One vector is turned by the same rotation once a tick. Each row is the vector after some number of ticks, and that number follows the row.
The counts run from 0 to 236.
[ 17   5   4  -3  -2  -3  -6  -7   1  10  -3   7  -8 -11  -7  -1   3  14
  15  19   6  15  -6  -3   6   8   3   8   9  17  -1   8 -19  10 -19  -8
 -16   9 -13  -3  -2   8   4 -10   8 -13  -8  12  12   6   2  17 -22 -13
   0  -1   2   4  -6  -4   0   2 -17  17   3  14   3   6  18   5  -8   2
   2  -1   9  -1   1 -10] : 188
[ 21  -1  -1   4   9  -2 -15   5  -2  -5  -8  11  11   7  13 -17   1 -19
  -9  -6 -25 -14   3  -4   0  13  -9 -10  -6   1  -1   4  -7 -21   6  15
  -1   5   6   9   5  -3 -10   3   5   7  -7   3  -8   9  -5  -7  -8   0
 -10   4   1   9   0   2   2  -3   5  -3  -3  -2   0  -1 -25   9   0  -8
  -5   4   0  -3 -13  15] : 137
[  4   5  -3   1   1   8 -20 -11  -2   0  -3  15 -11 -12  -6 -10  12   0
  -3 -13  -7   9 -18  -5   0   4  -6  -9  18  -2 -13  -2  11   2   6   3
 -16  11   6  -7  -5  -8  -4   2   4  -9  -5   1  -2  20  -5  -2 -19  -3
 -21   4  -6  10  -9  10   2  -5  15 -11  -2  -8  -4   4  -3   8 -13   7
  -1   5  -1 -13 -13  -5] : 126
[  2   6   4   0   0  -3   9   6 -12  -4   4  -1   6  -1  13  -4 -19 -11
 -13  -1  -1 -20  25  -4  -1  -2  -9  -2  -5   4  10  -9   0 -17  -6   4
   1  -3  22   2  -8  -3 -12   3  -7   4   4  -9 -24   4  -7   0  -1   3
   8  -2  -2  -3   8 -13  -3 -12   7  -3  10  15  10 -24  -3   6  18  -6
  13  14  -4  -1   4  23] : 223
[ -2  -3  10   1   1   8  13  -2  -1   2  -5   9   2  -1 -11   0  11   0
   7  15  -3   4  20   8   5  15  14  14  -9   4  -9   1  -5  -1 -11   3
  -9   9  -4  -2   8   6   5  -7  -5 -14  13   7   6  15   8   4 -16 -12
  -3 -11  13  10  -2  -4  -1  11 -12   4  -3  19   0  12  14  12  -9  13
   5  -9  10   5   0   7] : 184
[ -5  -4  -5  -4   0   3  -5 -16   9 -15   8  -1  -8   5  -7  13  -4   2
 -10 -17  -9   8 -10   2 -14 -10   9   4 -12  -7 -18   5  18   4  -4  -3
  -1  15   4  -1  -2   7   8  13 -22  10  19  -4   6  -9   2  -4   7  15
  -6  -7  -2  -2 -22   3  -1  10  -1  10  -7  -5  -5  10   6  15   7  11
   2   1  -4   2  17 -22] : 69
[  4   4  -9 -10  -2  -2  -5   6  -4  15  -7  -8  10  -3  15 -18  -8   8
  -4 -10  16 -10  -8  -3  15 -19  -2  -7  23   7   1 -15   7  10   5   6
   5  -5  -4   9  14   0 -11 -11 -10  -2 -14  -6  -3  -8  -6 -13   0   1
  -9  -5  -9   1   0  -4   8   0   6  -3   7   9  -3 -13 -22 -12  -2  -3
  -8  11  -1  -6 -18  13] : 124
[-16  -4  -4   0   4  11   0  -6   0 -10  13  -4  -3  -7  10  -3  -4   1
   3 -13   6 -11   2  -6  -1 -10  -8   0   7   2   5  -4   1   2  11 -10
  -2 -12  12  13  -7   6 -16  -4  -7  -5  13  -3 -13   2  -3  13 -12   8
  12  -1  -2   6   4  -9   3  -4  19 -17  17  -4  12 -19   3  -8  -1 -14
  13  13  -4   4  -1   2] : 207
[-10   6   0   4   2  10  -6 -16   5 -22   8   9 -24  -4  -8  -2   3   4
   0   1   9  18 -13   2 -21  -7  -5   4  11 -11 -14 -17  15   7  -6  -8
  -4  -5   5  -7  -5  -7  -1  -5  -3  -7  12   4  -2   3  -3   5  -8 -10
 -10   0  -8  17 -14   3  -1 -10  -3  -2  14  -2   1  -4   7  14  -4  14
  -3  -3   9   2  -7   2] : 32
[  7  -5 -13   8   3 -13  -6  -9 -10  -8  -9 -16  21  16  14  -2   7  -5
  -1  -1 -20 -23   8  -3   7   4   0  -1 -13  -9  13  -7 -21 -13  -5  11
  11  -8  11  18   3   9 -13   5   3  -1  -1 -12  -4  -6   2   3   2  18
  15   2   9 -17   2  -9   2   0  -3   9  -9  -6  -5 -10 -13  -2  17 -14
   4   4 -11  -5 -10  17] : 145
[ 16 -24  15   7   2  -4   1   0   5   8  -8   1  19   1  -6   4  -6  -9
   5   8 -13  -5   2 -12 -10  21   3  -7 -11  -4   8  -5   3  -2   9  -3
   5   9 -14 -10  18  -7   9  -4   2  20 -14  -8  -6 -10   3  -8   5  15
   3   8   9  -7  23   2   0   0 -20  16  12   8   8   5  -5  -5   2  -7
   5  -3  -6 -11  12   4] : 230
[-23   5  -7  -1  -5  11  -1 -13  -1  -4  11  -2 -16 -13  -5   4  13   6
  -5  -6  29 -12 -10   5   4 -17   0   4   9   1  -8  -1   5  20   4  -3
  -4 -12   8  -5 -23   9  -6  -4  -4 -16  11  -7  12  -4  -3  -3  -4   4
   8  -3 -11  10 -12   4   5  13   8  -7 -10 -13   2  -5  11   1 -11  10
  -3   2   8   2 -10  -7] : 118
[ -6  -2  -6   0   6  -9  -6  -3  -4  -5  -4  -5  -8   3   8  -2  -1  16
  23  11  -7  -9  14  -9   9  -3  -1  10   0   4  12  -9  -5  10  -2   1
  11 -16  -6  17   5   3  -2  -7   2 -10  -4   3   7  -6   1  14  -6  -5
   5  -4  13 -12   0 -17   2   6  10  -7   9   6  11 -11   7  -6   5 -17
  -5  11   5   4  -9   4] : 198
[ 10  -4   3  -7   5  -1 -12  13   5  -2   3   2   6  -3   8 -12  -7   1
  -1  -8   2  -9   3   6  -5   7 -22 -11  -8   3  16   6  -8 -20   1  -4
 -12  -1  12  -4  -8 -10   2   7   1  22   3   9 -20  14 -11  -7  -2   1
   3   9  -4  -7   7  -5  -9 -20  -7  -3   9  -5   0 -15 -11 -11  15 -12
 -10  -4   0  -4   5  25] : 227
[ 11   5   4  -3  -2   3  -4  10  15  -4   6  10  -2   5   6  10   9   1
  -7  -4  -2 -11  -7   5   1   2 -14  14   0   4  -8  17 -13  -9   4   7
 -14  -3  -4  -1  -6  -2  -2 -11   4  -1   8  16  -4  15   2   5  -1  -9
  15  19   0   6 -13  19  14  -4   7 -10  -7  -6 -16   9  10  -3  -9   0
   2  -5   9   3  14  -4] : 101
[  9  -8   0   4   1   7 -27 -14  16 -24  10   4   5  -2  -4   5  20 -16
  -1  -4 -16  -2 -13   6  -7  18  -8 -19   3   3   1  14 -11  -9   6  10
 -11   6   8  -1 -12  -8 -10   1  13  -1  -1  -2  -4  17  -1  -4  -1   1
   7  15   1   5  -5  10  -1   0  -7   5  -6 -20  -7   3  -7  16  -1   2
   3   2   1 -14   0   4] : 142
[ -1 -10 -14   2  -2   9  -3 -15   8  -1   6 -21   5  -7 -10   8  15  -8
  -4  -8   6  -4 -11  14  -6 -13  11   6 -15  11  -1   5  -4  -1   5 -10
  -5  10  -1   1 -11  16   9   9  -5  -9   5   3   9 -13   5  -4   8   9
   6   4 -16   8   5   5  -1   1  -2  11 -10 -12  -7   6  13  -5   5  10
   7  -1  -8 -15  -2 -16] : 155
[  0  -5  -1  -1   2  -3   8  10  -2   4 -10  10 -12 -10  13  -9 -17  -1
   0  -4  18  -6  10  -2  -3 -10  -3   1  16  -4   2 -18  11  15   1   3
  11  -9  -1  -8   7 -10 -11  -4  -6  -3  -1  -6 -15  -5  -7  -4   3  -6
  -1  -5  -9   2   3 -17  -8  -6   5 -10  17  -2  10 -19 -17 -18   3  -3
 -11  -4   3  13  -7  11] : 34
[ -8   3   3  10  -1   1  -5  -8  -7 -11   0  -2   7  -1   0  -2  -4  -9
   5  -1   1  15  -1 -10  -4   7 -23 -19  12  -5  12 -10  -2  -1  12   1
  -4  -2   9  10  -8  -7  -5   9   2  18 -10   5 -26   0   3   6  -7   9
   0   5  -7  -1  14  -4  -1 -15   5  -5  16  -5  15 -20  -5   6  13 -17
  11   5  -3  -4  -4  20] : 219
[ 11 -14  19  -4  -1   0  10  12  -1  -5  -1   9   7  -6   2 -16 -24 -14
  -1   6   7  -4   0   1   0   9   5 -12   1  18  11   6  -4  -3   4   0
  10  -9  -2 -16  13 -10 -12  -8   9   0  -6 -13   4  -2   3  -9   1   6
  12  -9   4 -10  16  -4 -13  -2 -12  17  10   1   2  -4 -17 -27  -3 -11
  -8  -5   0   8   5   9] : 50
[ -6 -10   6  -5   4   5   0  -2  13   0  -2   1   0   7  -7   0   5   6
   8  -5  -1  -2 -11  -6  12  -4  12   2  16  -9 -15  -2  10  21   9  -4
   1  -5 -17  -3  19   2  10 -15   1 -10 -15  -6  15 -14   0  -7   0   9
   2  -4   2  -1  -6   8   9   4   9   3   7   5  -8  14 -12  -6 -12   6
  -6   0  16   0 -14  -8] : 115
[-11   3   9   4  -4   8  10 -14  -5 -12  12   4 -13 -25   0  -2   2 -16
  -5  -2  20   7 -15   5  -9  -1  -8  -1  21   3  -5 -13   6   5   3  -5
 -10 -10   3 -15 -15  -2 -17  -4   6   5  18 -15  -8   2  -5  -1 -15  -6
   1  -4 -11   1   5  -1  -1 -14  -2  -1  13  -2   3 -11   4  -2  -6   4
  19  -4   0   2  -5   8] : 40
[  9  16   0   6  10  14  14   7 -10   5 -15   3  -5   7  10  -9   5  -1
 -11   0   0   5  20   0   0  12 -12   2  -4 -11   1  -2 -15 -11  -3  -1
   3  18  14  18 -10  -5  -6   0   0  -3  -5  17  -6  14  -3  14   0 -15
 -22   5  -4  -1 -10  -1  -5  -5  -2 -29  -9  -1   3  -4   1  -5  10  -7
  -9  -3   0   2   3  12] : 174
[  0  -3   9 -13  -2  -2  15   8  12  -7  -7   8   8  -8   2  -8 -15 -10
 -13 -14  12   7  -2  -1  -5   6  -8  -9  18  -2  -6 -13   4   3   6  11
   9   5  -8  -5  20 -16  -3  -7 -12   2   1  -6 -13  -3  -2  -9  -1   0
  -9  -2  -1   5   3  -3  -5 -11   3  -9  24   6  -1   5 -17 -15   0 -10
  -2  -5   6   6  -6   3] : 38
[ -3  16  -6   7   4  -8  14 -16 -15  -5   6  -8   1   5  -6  14   1   2
 -15  12   9  -1 -12   2   8   3 -10  11   6  -3  -4  -1 -19  -8  -4  14
  -7 -10  -2  -9 -18   2   3   0   9   5   8  -5   2  -2   7  -2   3   4
   8   4  -1  -1  -9  12  -2 -17  -2   7 -18   6  -5   8  14  10  -6  21
   9  -4  -4   2  -3   4] : 93
[ 16   4  -2  14   5 -11 -22  -3   5 -10  -4  -5  22  10  -1  -8  13 -13
   3   1 -16   3 -15  -3  13   7 -12 -17   6   2   8   3 -20  -9  12  19
  -2   0   2   6   4  -3  -7  -7  20  11 -13   3  -9  -3  -1  -4   2  12
   3   7   3 -11   8   2   5  -9   8  10  -9   5  -6   1  -5  -3   6 -20
  -6   4  -8 -14 -14   3] : 141
[ -5   6  -8   1   7  -6   5 -16  -5 -22   3  -3  -6  18   0   6   1   3
  -7 -13 -19   0 -12  -4  -9 -13 -14   1  -6  -7  -4   7  13 -15   6   0
   1  -7  12  14   3   3   7  12   0  22  14  -2  -4  -7   5  11  18  13
   0   2   7 -13 -18  10   8   0  10  -5   0 -11  -1   3   5  16  10  -3
   5   3 -15   2  11 -12] : 68
[  2  -3   4  -1   8   2   1 -11 -19   3  -7  11 -23  -9   1   2  -1  14
  -3  -7  -4  15 -16 -10 -16 -16  -3  10  -4  -6  -8   0  26   7  -6 -10
  -2   2  -5  -5 -10   5  14  16  10   7   0  -3   7  -8   5   2   6   7
 -18  -5  -7  -3  -7  10  -4   8   0  14 -14 -13  12   0  11  16   0   8
  -7  17  -7  -8  12 -18] : 73
[ 13   5   3  -2  -6  -9 -15 -12 -17  -9   6   4 -15  -1   7   3  -5   0
 -10   8  -6  -4  -5   0  -8  -4 -14  -7   3   5  -7  -9  -2 -13 -14  -8
 -12   9   6  -7 -16   7   1  10  -1   4   1 -13 -17  -3   4   2 -21   2
   3  -6 -10   9   8  -3   6 -16  -7  19  12   1   9 -17  10  20   7  11
  17  11 -12  -9  -5  15] : 224
[-12 -13   2   5   2   9 -10  -7  11 -11  15  -2  -7 -16  -4   3   0  -8
   0 -11   0   1 -10   5 -26 -12   9   3 -16   8   4   4  16   6   9  -4
  -8   2   6 -21 -15  -2   9  18   0  10  21  -9  13   1   3   5  11   5
  16   0  -7  -3  -1  14  -7  14  -4  15 -15 -18   2   5  -6 -13   1   4
   5   8   3   4  15 -12] : 65
[ -7  -9   8  -1   1  15   0  -3  19   3  -1   8  -4  -9 -13  -3   0   3
  18 -10   4   4  -2   0 -10   2  10  -3   0   1  -1  -9  20  24  14 -14
  -2   6 -10  -8  16   1  12  -2 -17  -1   0   6   5  11   0   2  -4  -6
  -1  -9   6   6   0   6  -4   6  -4 -15  22  13  12   6  -4 -15  -2   2
   4  -6   7   5   4  -8] : 205
[ 16  -6  -1   7   4   0   8   4  11  -1  -6   9   1  -1  -6  -6  -5  14
  15  12  -9  10  13  -7   7  19   0   6  -2   9   6   5 -10   2   0  -9
   0   7 -12   4  10  -4   4 -21   4  -9 -10  15   8  11  -9  -1  -6 -19
   6  -9   3  -7   1  -1  -6   1 -17   4  19  20   4  26   3  -8   1  -4
  -9 -16  12   0  10   1] : 189
[ -2  -4  -1   4   9 -14  -2   2  -7 -14  11   5 -17   5   9   5   6  14
  15   7   6 -15   5  -2  -6  -7  -4  19 -10  -4  19 -10  -4   0 -10  -9
   3 -17   8   7 -14   5  -7   0   4  -4  10   2  -3   0   0  23   3  -3
  19   8  -5   7 -13 -15   2   2   6 -14  13  -3   1 -11  22 -10  10   1
   0  -2  -2  11   7   4] : 19
[ -5  -2  -4  -2   0   8  -6  -9  -4  -3   6 -10   5   3 -11   3 -13  11
  12   2   7   7   3   5  -3  -8   4   1   7   2  -3 -18  17   7  -1   1
   5   2  -9   3  25  -1  11   1 -23  -7  -6 -14  -6  -6  -3  -4 -14  -1
 -15 -16   8   1   8  -4   9  10   9  13  20  14   9  -2  -8  11   2   0
  14   5   6   4 -20  -6] : 209
[  9   3   3  -3   1   3 -19 -10 -14  12  -8   3   1  -3  -4 -13   4  -8
  -1  14   3  -3  -2  -1  -6   4  13 -12   5  11  -7   2   7   4 -10  -3
   1   3  -2 -18  -6   1  -6   8   9 -22 -15 -18   1  -6  -2 -11 -13   1
  -2  -5   7   1   9   0   2   7 -11  27 -10  -1   4  -5  -7  14  -5  10
  -3   9   2  -7 -11  18] : 135
